In the rows, zero is written as 128.
Rows swapped in pairs by one turn or mirror: which row each one swaps with
k_560: [142 140 138 114 128 121  93 109 119 102 192 124 113 127 130 104 104 118
 125]
k_405: [119 145 159  94 139 146 125 117 118 146 122 141 131 128 152 117 109 147
 107]
k_447: [136 120 121 129 144 127 108 145 147 119 123 150 112 133  85 134 143 164
 135]
k_6: [116 157 103  90 153 104  94 118 168 126 138 125 117 126 139 103 106 158
 132]
k_525: [144 127 146  98 140 144 118 100 114 163 127 165 126 121 129 109 123 154
 120]
k_504: [117 143 144 141 152 127 129 125 145 145 122 109 131 135 137  72 120 182
 125]
k_931: [101 121 127 156 141 106  89 108 144 109 151 164  89 159 135 121 129 137
 142]
k_964: [113 122 117 126 113 127 107 139 154  98 169 118 131 161 121 116 105 120
 148]
k_382: [138 129 145 119 137 105 111 110 110  92 181 153 108 143 137 112 104 113
 135]
k_829: [132 114 135 125 146 106 112 148 156 111 134 166 133 138  95 129 143 167
 123]
k_961: [139 148 164 105 126 139 135  97 109 147 126 150 132 140 137 105 121 145
 119]
k_958: [118 129 151 106 136 124  80 120 135  93 184 135 103 141 147 108  93 128
 120]
k_272: [117 139 128 123 131  81 115  97 136 103 157 141 102 143 128  97  98 102
 125]
k_900: [110 141 144 155  97 146 118 127 160 142 142 158 121 114 117  95 140 118
 111]
k_158: [120 119 145 116 145 118 106 133 116  91 179 130 120 133 142 124  92 118
 123]
k_983: [115 126 124 150 122 119 112 148 135 129 118 168 120 157 125 127 104 177
 101]
k_615: [122 163 142 135 106 135 116 124 145 155 143 134 127 174 138  90 131 175
 136]
k_13: [125 179 116 106 118 109  88 119 162 109 139 112 115 136 118 100 130 153
 105]
k_554: [116 118 103 116 127  99 114 116 155 120 147 172 129 124 138  60 125 154
 127]
k_216: [131 124 165 108 137 158 109 125 124 157 132 159 131 141 133 112 110 162
 109]
k_889: [128 154 146 158  99 146 117 123 163 142 143 151 126 105 122  91 120 119
 118]
k_138: [124 122 152 137  94 132  92 125 147 121 171 122 146 138 145  89  91 173
 123]
k_685: [146  99 110 120 168 118 104 110 125 133 152 139 129 150 138  90 116 160
 118]
k_597: [113 115 111 119 113 101 120 130 162 113 164 165 117 126 133  61 127 149
 130]
k_169: [102 136 119 174 122 139 103 120 140  99 150 111 146 138 148 101 114 136
 129]
k_755: [135 120 157 109 126 156 122 103 134 158 140 146 144 145 117 116 116 158
 125]
k_787: [115 113 116 123 127  94 111 127 151 105 164 181 105 113 140  70 119 146
 134]
k_222: [150 107 129 112 141 123 104 127 155 139 146 154 119 123  89 129 136 167
 132]
k_452: [119 166 142 130 134 151 112 121 129  91 134  95 118 128 148  98 129 138
 122]
k_94: [116 179 149 113 117 107  94 123 174 104 139 118 119 127 122 109 138 145
 108]
k_524: [130 134 125 157 150 147 100 137 148 133 145 121 139 129  95 142 115 142
 140]
k_263: [134 168 130 105 117 108  79 102 171 122 164 116 116 122 115 111 128 149
 105]
k_390: [127 137 136 103 127 109  81 104 147 104 184 148 104 141 140 119  92 121
 128]
k_371: [125 148 145 159  99 145 114 137 156 135 148 145 119 108 112  95 129 116
 132]
k_859: [131 154 119 124  98  96 111 156 135 125 144 121 113 133 140 116  86 155
 104]
k_753: [147 163 148 126 137 146  95 121 140 145 147 112  90 129 147 113 117 114
 128]
k_427: [122 148 153 158 101 148 118 124 148 145 143 146 131 109 120  80 130 135
 115]
k_348: [ 99  91 138 135 129 125 119 115 128 111 109 119 103 110 119 123 120 158
 119]
k_224: [ 88 147 149 130 108 122 105 127 152  90 135 112  87 145 137 105 110 159
 132]
k_855: [123 108 110 123 127 103 122 120 158 109 157 172 121 115 135  65 114 151
 135]
k_180: [103 136 115 103 124 133 114 114 160 152 100 158 131 149 139 120 114 142
 120]
k_431: [143 132 107 129 157 124 118 150 119 111 128 168 116 134 143 121 115 155
 115]
k_66: [116 124 129 144 145 116 125  92 129 109 127 135 112 146 108 120 111 191
 111]
k_255: [134 176 143 134 115 109 115 139 144 118 147 127  76 140 128 131  91 163
 132]
k_461: [140 135 155 125 126 125 154 120 126 157 120 146 133 143 111  99 112 135
 136]
k_711: [118 139 110 129 131 122 121 150 143 145 117 168 109 131 170 111 113 157
 152]
k_462: [121 140 126 170 157  98  97 147 145 117 154 143  89 124 137 113 100 125
 126]
k_621: [111 104 149 134 117 127  84 121 154 135 133 174 104 111 157 125 100 153
 134]

k_755 is swapped with k_390
k_621 is swapped with k_138
k_216 is swapped with k_958
k_382 is swapped with k_961
k_461 is swapped with k_272

Rows swapped in pairs by one turn or mirror: which row each one swaps with
k_849: [125  97 119 121 123 140 145 127 108 150 110 146 103 119 139 135 167 166
 154 128 151]
k_760: [125 127 103 141 128 156 134 143 107 128 129 118 131  83 119 127 129 117
 123 118  95]
k_982: [ 86 141  64 127 115 142 136 121 122 149 124 129 137  96 130 123 129 122
 172 128 127]
k_722: [129 137  99 134 116 140 135 123 123 116 127 131 110 115 102 119 122 118
 198 137 163]
k_301: [165 138 108 126 114 113 153 116 129 136 112 120 109 125 141 127 111 123
  89 137 173]
k_599: [126 147  75 152 117 124 107 129 118 167  92 137 139 139 158 125 129 138
 141 102 156]
k_179: [159 112 110 107 118 129 161 128 134 150 107 124 132  89 121 120 122 117
 122 129  97]
k_668: [156 144 106 137 105 148 120 124 116 116 115 133 137 116 159 120 106 106
  91 129 132]
k_385: [109 154 109 114 112 153 111 138 103 126 123 140 122 126 117 125 129 153
 191 129 149]
k_373: [121 135  97 154 112 136 158 108 116 126 115 116  94 128 154 103 134 145
 158  91 156]
k_453: [125 131  87 150 105 118 131 104 152 155 115 141 115  99 137 109 119 107
 129  95 162]
k_512: [163 113 112  90  98 114 136 116 142 150 103 125 138 132 156 104 109 114
 146 122 150]
k_845: [160 129 112 124 136 152 142 136 105 148 105 126 148  94 128 142 127 141
 151 158  96]
k_895: [157 125 135  96 150 117 162 129 127 150  93 147 144 135 146 131 130 140
 131 135 118]
k_994: [173 131 137 122 125 130 125 124 109 130 111 174 122 126 107 126 126 153
 136 119 163]
k_613: [142 151  88 127 133 132 114 140 115 169 115 148 136 120  99 120 127 128
 192 131 142]
k_350: [159 190  87 135 113 121 150 114 115 161 124 152 128 135 147 118 130 116
 122 124 134]
k_627: [131 131  83 137 141 142 120 108 111 139 136 133 116  95 154  89 122 152
 150 101 159]
k_476: [154 134 122 120  93 144 149 159 119 135 126 129 127  95 103 107 111 111
 133 113 112]
k_870: [109 123  73 126 112 129 120  78 119 131 129 134 103 128 131 130 137 123
 148 136 165]
k_634: [126 145 107 117 121 112 111 123 122 161 118 128 106 141 162 104 116 124
  87 131 130]
k_733: [113 181 111 120 103 133 153 127 110 163 107 117 119 149 117 127 126 137
 176 131 147]
k_377: [118 126 110 150 134 109 140 104 141 119 120 150 129 144 164  97 130 127
 146 112 156]
k_765: [131 135 110 117 136 149 143 128 115  87 128 139 137 129 111 125 131 113
 102 127 142]
k_585: [ 97 136  86 129 142 151 158 118 119 142 110 100 142 130 145 124 121 138
 167 156 139]
k_316: [109 114 110 112 112 116 107 133 105 177  96 134 114 145 124 124 129 135
 166 114 129]
k_304: [158 136 129 115 125 140 117 121 124 118 126 148 107 125 132 107 139 128
 196 136 138]
k_204: [149 129 109 107 134 145 138 133  93 130 130 134 159 124 112 129 141 125
 144 178 128]
k_522: [105 143 119  90 103 147 124 128 114 142 127 138 107 151 147 122 132 106
 132 146 170]
k_572: [107 145  96 142  96 123 138 131  99 134  97 141 138 140 151 110 113 165
 118 109 145]
k_31: [ 91 149 127 131 125 119 139 135 124 142 111 143 149 140  95 128 139 133
 170 140 133]
k_518: [135 116 141  96 137 148 150 114 149 137 127 130 119 106 120 120 109  96
 146 135 149]
k_667: [134 146 119 145 124 131 146 107 123 116 137 125 115 122 166  77 106 143
 129 127 133]
k_93: [120 125  90 126 149 142 128 126 100 144 132 122 112 104 105 126 154 157
 140 156 113]
k_253: [132 118 105 101 164 154 136 137  96 166 111 148 144 121 141 116 137 139
 145 160 129]
k_86: [152 115  96 123 102 145 127 123 115 113 116 123 144 112  82 133 142 141
 155 133 157]
k_536: [107 172 114 113 115 133 119 129 121 190 109 117 139 110 110 130 114 138
 141 128 152]
k_297: [190 147  91 124 129 142 116 128 108 122 115 134 138 137 114 119 125 119
 110 140 143]
k_738: [173 169  99 130 135 124 124 112 113 160 114 143 140 128 167 136 121 126
 117 147 125]
k_266: [110 125 104 126 119 149 134 119 113 140 114 153 130 110 138 120 131 124
  75 129 154]
k_877: [121 147  96 138 113 117 141 120 113 121 120 129  91 122 149 128 130 144
  84 132 144]
k_148: [134 142 152 134  89 127 124 110 155 136 103 131 107 116 119 138 142 118
 135 117 152]
k_87: [155 121 109 101 134 133 153 164  92 133 123 120 119 107 100 114 118 140
 158 143 121]
k_770: [124 138 106 106 154 132 142 159 100 151 117 109 106 133 138 121 129 145
 156 159 109]
k_943: [124 166 139 146 128 138 144 133 117 155 110 109 139 128 103 126 124 161
 143 153 124]
k_296: [146  98 126 130 111 120 141 126 118 138 109 133 140 117 160 114 129 120
  88 121 136]
k_472: [112 133 121 133 106 130 131 100 154 151 102 123 107 119 169 134 127 140
 144 110 167]
k_938: [203 147 101 142 131 139 147 113 132 147 117 127 127 122 140 127 124 126
 135 149 156]
k_46: [141 135 128 139  90 102 136 124 141 160  88 141 107 131 136 124 112 130
 155 105 167]
k_563: [133 136  98 152 142 155 157 143 118 151 123 110 122 107 115 117 147 114
 150 100 108]

k_849 is swapped with k_522
k_667 is swapped with k_943
k_738 is swapped with k_760
k_373 is swapped with k_733
k_518 is swapped with k_994
k_385 is swapped with k_472

